(in the rows, 128 means zero)
Where one turn sends some rows of the set: a few examples, then the rows asked
gosu: [116 145  98 133 128  94 119 133 106 110 155  97 133 108 129 140 108  88]
mogi: [ 72 147 117 141 130 100 145 143 133 157 153 130 121 133 111 112 117 106]
fege: [123 121  94 177 141 109 107  83 146 128 151 101 142 122 157 112 123 104]
potud: [ 98 144 116 148 138 137 112 127 121 168 118 118 144 149 168 130 125 113]
Bab: [135 128 115 181 136 110 136  69 115 153 146 110 147 109 134 121 122 110]
leve: [ 99 121  95 167 127 118 125 122 146 119 138  84 113 127 170 124 113 130]
ruro: [100 172 109 158 138 106 129 101 121 168 150  91 156 127 141 146 139  98]
gikiz: [115 110 101 167 111 106 135 111 117 154 152 116 134 136 139 100  97 149]
Mosi: [103 130 118 165 122 107 127  66 154 144 133 115 119 100 132 122 122 108]
Bomik: [110 130 117 135 111  82 124  91 134 115 143 106 123  91 134 120 120 115]
Bom: [ 71 149 126 119 111 100 117 117 140 154 123 128 149 124 134 124 117 113]
lezol: [ 91 118 107 177 113 125 142 101 146 159 133 111 108 128 143 118 103 141]
bovuz: [ 94 144 119 162 111 104 128 109 135 117 144  72 118 109 125 122 110 131]
nov: [ 87 167 108 159 132 115 139 125 119 168 142  82 142 140 148 149 132 119]
fesud: [108 127  83 162 138 113 143 164 124 143 130 112 160 124 129 131 139 104]
Muge: [ 96 122 126 162 129 113 133 100 151 101 116 100 145  98 136 122 110 109]
deto: [ 80 138 119 136 116 105 118 113 129 175 134 137 162 142 132 112 109 121]
pepa: [104 130 119 163 115 117 158 118 118 131 127  88 105 110 148 138 113 141]
bitus: [100 118 107 147 124 127 152 139 116 148 117 132 113 118 145 151  96 103]
Gefa: [ 98 163 115 166 151 121 139 130 113 172 160 113 118 143 119 119 130  98]
Kiza: [ 93 124 115 148 130  95 156 112 143 105 138  94 119 105 159 136 115 118]
Sime: [125 129  84 161 130 108 123 141  96 142 167 108 147 139 132 125  92 109]
Zup: [122 132  82 162 141 107 128 105 112 166 170 129 124 134 145 135 106  86]
lokar: [123 129 133 154 147 105 116  77 127 116 141 113 140 106 145 109 114  98]
Zik: [118 107  97 182 142 103 147  93 130 147 163 117 155 133 151 109 105 120]
Gop: [ 99 153 125 134 142 125 101 108 127 153 115 118 145 128 164 135 136  94]
Sabo: [110 131 104 137 132 123 110 154 124 137 113 128 131 118 143 122 142  97]
nak: [ 84 146 115 144 136  95 136 121 133 162 158 139 133 128 104 107 121  90]
sopi: [102 141  93 136 129 105 138 128 120 138 152 110  93 116 150 154 110  91]
Lifup: [ 74 143 102 140 124  92 143 143 137 135 136  99 174 127 145 140 123 115]
maki: [116 135 107 185 122 109 119  87 127 146 161  90 146 127 118 103 104 129]
pulin: [120 124  95 151 140 124 106 143 120 153 121 137 147 128 138 113 141  94]
novi: [ 92 171 124 151 147 113 136 125 119 153 152 108 112 125 117 126 138  87]
zated: [122 120 106 156 139 117 134  97 117 157 131 148 141 107 135 141 107  75]
siz: [113 132  91 156 141 103 136 145 129 134 131 114 167 110 124 132 149  86]
gepo: [100 127 118 156 125 122 149 143 100 144 138 121 138 133 113 128  75 115]
non: [105 115 122 167 132 129 139 125 114 130 134 104 118 138 159 108  92 142]
Ruvam: [103 105 111 189 132 126 137 108 139 134 127 109 159 131 137 106  94 131]
fele: [ 90 141  97 152 133  90 135 122 135 151 148 110 194 133 135 131 122 106]
rivi: [109 139 128 142 134 103 131 109 109 125 139 126 149 102 104 130  92  80]

Bomik moves to lokar
nov moves to Lifup
Now find these:
rivi moves to zated
Gefa moves to fesud
maki moves to Ruvam

Where one turn sends some rows of the set: a few examples, then the rows asked
zerus: [146 114 156 103 113 116 134 150 119  90 145 132 139 131 142 135 124 118
 111 128 140 142 111 142 132 145 110 121 131 151]
gim: [116 148 149 123 123 137  89 110 105 146 117 110 111 109 154 148 142 138
 135 103 136 135 138 118 124 159 138 137 103 114]
keb: [130 130 125 141 163 111 145 103 131 155 142 124 127 127 105 115 136 152
 121 156 103 131 109 118 131 131 130 124 148 116]
mifos: [146 122 143  99  99 138 137 142 124  98 146 108 148 121 133 133 107 121
 116 131 136 127 125 133 141 147 102 115 136 149]
rivik: [129 131 124 141 166 111 145 107 130 154 142 131 129 128 102 113 141 154
 117 153 101 140 107 114 128 128 126 127 144 119]
Gonog: [127 130 135 135 156 141  99 130 101 158 122 142  91 144 117 158 126 148
 131 114 132 105 132 125 133 119 133 142 117 133]
gos: [138 128 151 103  97 126 130 149 115  89 146 124 139 116 121 146 128 115
 102 125 118 129 117 138 134 136 100 112 139 135]
geg: [141 142 141 104 117 126 148 146 118  89 136 120 149 112 126 147 119 104
 102 119 115 127 135 126 117 140 114 119 153 126]
paz: [128 133 111 145 148 147  95 129 112 161 121 137 103 140 123 142 117 152
 127 100 125 127 131 124 144 115 126 143 108 148]
tuda: [154 118 102 143 134 119 129 118 153 130 126 139 113 127 120 119 150 126
 128 136 151 166 142 112  92 118 139 131 111 116]
duli: [116 144 138 128 126 137  86 113 108 147 117 116 115 110 158 143 143 140
 132  98 137 152 136 113 124 156 133 140  98 124]
fogil: [134 138 117 146 136 131  93 119 112 152 116 123  92 131 126 152 124 148
 137 103 117 101 129 130 144 112 132 135 117 131]
tagi: [141 129 115 135 134 133 130 120 138 133 131 138 109 124  96 141 157 122
 118 145 144 148 152 106  82 116 135 127 123  97]
musa: [151 132 130 103 120 125 153 139 130  94 133 109 158 119 149 129 103 109
 118 119 135 130 134 125 124 149 117 122 148 144]
kunu: [153 127 107 136 123 129 136 104 152 133 127 111 114 121 116 129 141 125
 140 147 149 136 154 113  93 122 140 121 122  97]
rimo: [148 129 140 108 130 108 147 152 121  84 134 137 148 125 144 135 121 107
 104 113 129 150 126 131 111 146 122 125 144 145]
nat: [109 144 151 120 129 140  86 115 100 147 121 123 111 110 151 151 146 138
 125 103 139 145 139 112 117 156 132 141 105 120]
lanek: [132 126 121 145 162 103 144 105 133 153 140 125 128 126 111 110 135 151
 123 153 103 139 108 119 131 128 132 124 144 122]

paz moves to fogil
gos moves to zerus
nat moves to duli
Now find these:
musa moves to geg
tagi moves to tuda

Where one turn sends some rows of the set: a few examples, then the rows asked
pabom: [129 106 118 106 151 176 127 109  76 161 107 109 151 108 135 181 108 106
 118 165 164 138 142 130 121 112 124 116]
ravad: [109 108 132 122 158 142 114  68 140 166  89 109 157 131 109 164 148 128
 139 170 114 123 130 100 156 111 117 117]
Rezor: [ 90  80 129 107 154 142 145  78  65 117 112  95 131  94 148 147 122 142
 119 141 135 100 111 115 158 109 114 122]
veti: [ 94  91 146  82 148 145 147 107  86 160  90 101 130 130  94 160 129 138
 153 156 116 114 117 107 160  98 157  99]
gokos: [119  93 124 162 134 148 152 104  99 137 105  99 133 116 137 145 102 116
 153 131 121 137 123 120 159 135 124 114]
paga: [120 103 149  89 140 115 117  90 110 150  97  87 149 124 111 164 164  95
 115 161 121 116 132 140 183 117 145 126]
tar: [112  80 151 120 110 116 164  95  97 115 125 109 136 100 100 148 130 111
 109 161 111 132 120 118 155 129 128  95]
mes: [116  89 156 101 182 149 143  73 128 165  89 103 125 111 122 175 133 133
 118 175 105 115 139 136 151 123 154 121]
feg: [111  74 166  95 131 146  96  66  66 149 112 122 152 116 124 139 129 130
 102 158 111 101 124 109 156 112 139 105]
Dav: [117 107 160 131 131 163 132  88  53 170 114  98 154 128 133 155 111 113
 132 161 145 121 128 129 153  87 138 128]
Nevan: [107 104 128 136 149 140 152 119  88 162 102 110 155 126 112 150 157  88
 130 160 138 134 158 143 141 106 142 132]
Dumuf: [ 92 118 120 113 125 140 113 105  74 151  87 105 173  96 125 163 141 115
 102 145 143 135 149 125 159  98 141 109]
pil: [129 122 145  82 139 159 142  93  95 155 123 109 157 134 146 166  84 128
 122 160 121 128 136 101 156 122 129  98]
Gir: [134  89 134 104 135 131  97 121  80 156 111 115 174 151 106 150 144 124
 152 147 126 132 127 135 156 126 122 115]
mutak: [122  86 125 137 146 145 109  82  79 132 117  91 160 118 116 150 145  95
 138 165 153  91 116 121 144 151 116 125]
Toval: [117  67 116 129 169 160 110  93 129 128 110 114 156 101 141 158 116 121
 111 147 123 107 117 151 147 123 120  87]
lubut: [106 125 150 115 155 153 116 116 106 112 103 116 150 100 149 157 125 128
 135 128 102 111 144 117 121  97 128 120]
segi: [104  95 131  91 165 155 133 105 115 114 123  90 134 126 125 169 131 129
 161 154 145 126 104 135 166 144 149 116]
sab: [142  53 145 112 144 139 123 118 125 139  95 119 136 118 129 170 143 117
 128 149 123 150 140 136 114 129 123 114]
Nemal: [115  91 153 118 144 172 175 105  84 152 113 108 116 104 104 137 122 127
 137 166 113 154 136 130 126 105 127 127]
zivi: [118 102 122 100 136 163 126 115 104 151 115 131 118 108 124 154 128  98
 128 137 131  98 114  82 159 111 118 125]
Kelaf: [136 103 115  99 153 163  99 111 102 150 119  79 149  95 128 152 147 168
 138 164 132 112 128 117 142 100 127 115]
goz: [139 103 128 121 123 177 144  83  89 154  90  99 144  98 123 184 161 117
 128 136 109 116 131 114 135 130 104  99]
tuf: [ 93  78 136  85 163 122 126 121  71 117 140  99 132 108 110 145 120 128
 109 143 113 127 130 121 165 122 128 112]
Kegi: [122  72 148 139 141 150 119 109  98 150 116  96 120  97 107 188  94 122
 148 148 105 128 113 141 159 114 120 113]
Ribe: [132  94 168 107 157 130 127  94  92 148 119 112 143  71 112 151 134  96
 103 167 108 104 141 149 125 113 140 117]
pedi: [126 125 125 102 121 146 129  77  81 123  97 140 147 108 131 149 151 140
 137 165 130 116 134 117 139 150 156 118]
zug: [103 121 144 120 150 131 124  83 116 151  99 101 122  84 116 167 151 107
 125 151 137 154 135 112 160 110 146 145]
zif: [ 97 107 136 125 139 151 164  93 106 123 119  79 159  86 116 142 138 119
 119 170 109  98 138 139 158 138 147  96]
nevum: [ 90  61 132 137 159 130 124  94  66 133 106 134 156 120 100 175 141 124
 135 154 128  97 128 117 126 130 120 114]
Nuzi: [111  76 145  89 159 145 141  97 113 138  77 118 153 159 131 157 115 153
 112 169 135 124 117 119 140 110 120 118]
zudo: [142  75 159 116 147 143 139 104  89 158 124 109 154 119 158 146 108 130
  83 146 135 141 137 118 140 118 120 121]
poze: [128  75 144 118 157 151 120  75  80 148 145  90 126 128 103 172 132 131
 158 167 123 138 120 124 155 144 147  96]
Palop: [105  74 126 125 151 147 117  98  95 111 114 116 157 117 104 151 120 128
 130 193 112 116 141 163 121 111 124  94]
zom: [140 130 131 105 158 168 125  95 116 129 107  99 135 106 100 124 131 115
 110 154 129 145 114 115 136 127 141  89]
mubud: [123 104 144  85 157 132 151  76 122 136 116 111 157 117 142 160 137 135
 109 181 117 116 147 103 124 127 100 127]

mubud moves to pil
Kegi moves to nevum
Now find these:
Dav moves to Nevan
Gir moves to Ribe
lubut moves to zivi
Rezor moves to gokos

Where one turn sends some rows of the set: a few examples, then the rows asked
Lases: [113 152 120 132 117 131 139 146 131 115 117 117 159  92]
Tibus: [ 90 130 131 105 128 141 163 179 156 120 146 133 154 100]
kipev: [116 119 126 105 154 103 169 127 138 137 121 109 128 134]
zaler: [ 95 116 110 123 104 114 155 146 133 127 119 111 154 149]
Vogim: [ 98  83 138 102 126 120 181 158 126 119 154 124 145 115]
pab: [134 154 139 116 108 137 179 156 154 105 121 115 127 114]
Malil: [113 129 134 130  89 157 168 148 163 119 135  89 149 104]
Dira: [136 106 131 149 112 121 144 160 129 111 114 125 138 133]
Pupi: [103 115 142 139 140 146 129 153 175 114 134  98 127 109]
raza: [ 89 127 141 131 121 138 163 133 129 106 102  98 155 123]
mipo: [147 124 120 126 152 127 179 149 146 141 162  93 145  93]
nane: [112 156 121 140 120 131 141 141 126 118 124 119 154  95]
detu: [106 127 117 107 130 148 194 131 130 107 115 104 155 101]
Pez: [132 123 125 134  93 136 144 167 157 117 149 100 120 128]
Gel: [124 119 112 114 133 101 175 129 136 135 109 121 134 136]
kese: [142 101 116 126 156 137 179 161 153 137 160  94 151 100]
ked: [ 94 107 147 131 109 133 150 175 150 151 146 116 156 122]
duz: [150 115 141 120 160 128 185 155 137 130 159  96 139 106]
kod: [ 95 132 145 145 135 127 138 134 160 130 112  92 144 111]
vaza: [148 103 119 113 155 134 179 160 150 130 161  94 144 118]
Nam: [136 111 135 144 109 118 141 161 131 114 107 122 140 127]
Vizub: [ 95  76 133 115 129 116 179 147 138 117 135 135 151 105]
buler: [153 109 121 120 155 130 177 155 142 131 168 101 141 123]
dapi: [100  76 138 110 126 114 175 153 136 121 147 129 155 110]
Rumer: [103 121 142 139 106 131 151 176 123 143 132 108 158 134]
vogu: [103 145 136 131 130 150 139 179 130 137 144 104 142 119]
Renu: [103  97 112 131 123 139 134 164 154 103 120 121 163 106]
fut: [114 132 140 139 130 131 146 141 169 149 107  94 138 133]
Geziv: [113 125 120 104 128 151 194 130 135 102 123  94 157 100]
Dasu: [127 122 120 111 143 101 168 128 139 142 113 111 135 139]
gibem: [144 105 126 119 158 133 175 146 153 120 174 101 143 104]
nop: [117 109 136 118 144 123 152 171 175 122 112 125 129 139]
Dimen: [ 83 103 133 127  97 115 157 130 151 103 130 114 152 111]
fusev: [110 111 118 133  85 141 153 150 167 109 134  90 148 117]
liko: [142 117 126 114 158 127 177 146 154 130 168  97 143  96]
lam: [113 121 116  97 130 145 192 127 140 100 130  88 138 105]
Bag: [145 122 135 120 167 135 178 149 138 126 162  98 143 107]
gebor: [101  97 107 134 128 143 135 158 156 101 126 118 162 105]
lurod: [154 104 133 133 154 126 181 157 141 138 153  95 138 104]

Bag moves to buler
vaza moves to liko
Now find these:
Dimen moves to raza
nane moves to Dira
kod moves to Rumer
Gel moves to Vizub
Pupi moves to vogu
Malil moves to fut
mipo moves to lurod
Lases moves to Nam
dapi moves to Geziv
nop moves to Tibus
kipev moves to Vogim

Where one turn sends some rows of the set: a few examples, then the rows asked
busog: [132 140 108  91 141 143 113  96 134 129 124 138 132 116 149 118 108 152
 118 125 140 109]
Mevez: [116 138 153 114 146 107 124 143 121 147 166 117 140 133 123 144 120 143
  96 135 149 127]
Fiba: [146 127  93 115 104 121 114 120 136 113 131 105 139 123 141 124  99 150
 119 108 128 149]
firu: [127 125 124 111 132 104 122 151 124 136 168 131 123 116 111 105 150 117
 129 123 164 130]
kepip: [149 158 107 112  97 135 125 138 136 106 138 105 111 121 108 129 163 112
 129 142 129 134]
zefun: [109 133 133 102 167 121 111 136 113 109 134 112 113 109 114 134 131 133
 121 133 149 101]
sopib: [158 152  90 132 114 128 116 119  98 126 119 123 135 139 146 127 130 138
 140 123 116 114]
Buga: [156 124 123 116 123 119 127 110 110 110 161 101 130 152 118 136 161 130
 127 152 111 129]
guvo: [126 139  90 136 105 132 133 120 138 123 118 149 154 140 123 144 129 163
 140 124 145 132]
Pezi: [138 104 144 125 104 142 129  96 148 125 132 123 126 144 105 140 116 144
 146 111 129 134]
Goda: [142 112 110 149 141 141 151 107 150 112 146 116 123 126 145 159 139 141
 136 113 117 130]
Pum: [124 136 110 139 136 147 149 139 116 147 137 107 123 129 147 162 153 105
 117 152 121 146]
simet: [150 149 126 111 156 140 122 111 118 139 156  97 120 134 161 145 112 116
 144 122 126 134]
Vilot: [138 119 132 118 116 144 123 110 149 125 145 116  98 117  92 120 137 113
 124 154 148 122]
minol: [131 159 118 117 108 139 137 135  98 119 124 167 131 128 123 130 124 127
  99 136 132 156]
Tum: [129 153 103 122 125  93 131 122 113 148 156 168 148 126 118 127 124 130
 132 137 131 123]
keniv: [128 135 119 104 136 151  98 135 125 103 128 125 157 132 130 139 122 158
 140 120 158 147]
mon: [120 138 115 128 156 139 139 131  90 151 138 157 120 121 131 105 125 133
 111 112 135 139]
Gute: [102 159 132 119 116 115 132 124 136 154 110 152 134 131 127 126 131 120
 121 162 118 131]
gigek: [112 118 142 130 130 114 147 101 126 125 109 102 103 135 115 127 157 109
 137 141 121 135]
kuf: [116 143 137 104 127  93 136 123 120 113 101 150 121 128 127 104 128 132
 111 108 133 131]
zini: [117 126 123 121 140 105 131 148  98  97 123 100 134 133 123 153 129 118
 131 125 112 155]
pevo: [139 114 116 113 121 170 144 112 125 152 144 120 137 138 148 112 158 142
 130 124 128 134]
tuves: [148 121 135 134 121 150 131 100 130 164 149 122 132 126 109 127 115 127
 106 119 111 154]
dezab: [114 122 122 116 149  90 133 131 154 123 176 125 122 128 131 136 124 130
 126 110 134 151]
vavur: [126 164 126 118 138 156 138 141 123 126 102 110 116 121 144 106 124 122
 142 110 134 145]
pelov: [115 144 132 101 132 125 134 114 135 109 142  94 122 137 122 115 157 125
 144 165 153 154]
radav: [123 125 121 141 147 102 151 138 140 106 143 128 116 129 109 137 151 144
  83 137 133 130]
Bap: [133 128 143 118 111 149 161 108 165 134 149 122 128 107 137 129 130 127
 132 135 101 132]
fena: [115 148 123 135 162 126 143 129 130 123 116 118 120 105 115 135  89 129
 107 133 106 136]

tuves moves to dezab
kuf moves to pevo
fena moves to simet
Now find these:
Bap moves to Mevez
sopib moves to gigek
Vilot moves to Tum

